One turn moves each row of this set onto another row. After a few examples, where does it send each row asked below?
N: [-19  25  -7 -26  -5   0 -15 -33  14   3 -30 -32  14 -16]
D: [ -4 -23  39  -6  -8 -11   9 -22  55  21 -40 -12  14  -4]
G: [ 14 -66  -6  -7 -18  20  16 -18 -15  -4 -56  21 -14   0]
M: [ 20 -46  29 -17  22  25 -51 -26  -4 -27 -35 -21 -35   8]
F: [-31 -18 -21 -29  20   8 -16  36 -27 -13  21  -2 -17 -23]
Y: [-15 -25 -13 -45   9  13 -21  42 -42 -16  10  -7  -8  -8]
L: [ 11 -28  25 -13  20  27   4 -10 -54 -30 -44  -9   2   5]
H: [-25  25  28 -33  -6  -5 -22 -25   1 -15 -19   4 -41  -7]
R: [ 30 -28  22 -27  15  17 -33  32  16 -62 -19 -38  -8 -13]
K: [ 13 -16  36  -8  -7  -4  11 -11  45  26 -54 -11   2  18]
A: [ 19 -56   8   6  13  17   2  46  32  -1  15 -17   8  22]
V: [ 11 -34   1  26 -21 -24  -7  16  36 -28 -12   3   5 -49]
E: [ 39   0  22  -1   5  29   6 -11  42   5  -2   0   1  37]
J: [ 14 -56   1  -6  28  21  13  49  30  15   2   2  11  12]
X: [ 16 -44  35 -17   0  24   6 -28  -1   6 -13  44  -4 -49]
Z: [-27  18  33 -35  -2  -3 -12 -27  -9 -20 -22  31 -23  -8]
B: [-11  19 -11 -24  27  18 -23  11   9 -26  26  37  -6  -6]
U: [ -2 -37  -3   1  32 -42 -23   1   6 -48 -16 -29 -10 -27]
P: [ 19 -24 -34 -25   9  11   3  30  -7  29  -4  -7  37  -5]
W: [ 19 -61  -4 -33  13 -11  18   6  33 -31  -3  36 -16 -42]

L goes to R
Y goes to A
Now these:
H goes to F
W goes to G
P goes to E

One turn moves each row of this set onto another row. After a few examples, where does it send each row asked below?
Dab: [  5 -23  12 -17  18  21  -6  -5   1 -27  -2 -61  16 -39]
zir: [ 31  21  13  29 -22  16   1  36 -49 -19  14   1   6 -29]
bido: [ 39  -4  14 -22  19 -29  23   1 -15  -5 -21  57  -3 -50]
Zepa: [  1  -1  -6 -44 -13  -8  -3  38  18  -3 -18 -41  46 -14]
pud: [ 16   7  44  -7  11  -3  -2  34  -2 -55   1  11  20 -50]
Vake: [ 45  39 -11 -23 -37 -12  -4  -7 -31 -11 -46  28  -1 -50]
refi: [ -7  41  45 -25  -2  -8  18  25   4  24 -43  15   7 -34]
vovo: [  8   5  46 -31   1 -17 -13  54 -37  18  12   4  32 -45]
gitaz: [ 11  -5  -2   7  32  12   9  37  16  25  15 -46  18 -43]
bizu: [ 19  21  18  27  -3   5   5  21 -51 -26  24   1  12 -32]
Sizo: [ 23  -2   2  13  25  17 -11  43   5  36   8 -48  19 -38]
fedol: [ 51 -10  23 -24   5  29   5  13 -66  21 -29  34   4 -47]
Zad: [ 45 -17 -31 -36 -11  37  15  -2 -13  -2 -62 -11  18 -15]
Ket: [ 51  26   4 -17 -23 -17  -6 -22 -35 -22 -47  27   2 -56]
tige: [ 65  15  25 -32  22  10   8 -10 -13  51   6   4  19 -17]
Lam: [ 52 -37 -21  -4 -19  35 -26  -8 -19   4   8 -12  35 -34]
pul: [-19 -11  -3   2 -42  15 -16  26  -1 -23 -42   0  24 -52]
maris: [ 40   0 -16 -35  12  -9  -2  -6  32  27 -56 -21   6 -68]
gem: [ 28 -35 -20 -33  25  -6  18 -37 -11  23 -26 -14  -7 -38]
Mas: [ 35  17 -22 -39  11  -9 -16  -1  21  44 -52 -21  11 -57]

Mas goes to Sizo
Zepa goes to vovo
Ket goes to maris
Now these:
bido goes to gem
pul goes to refi

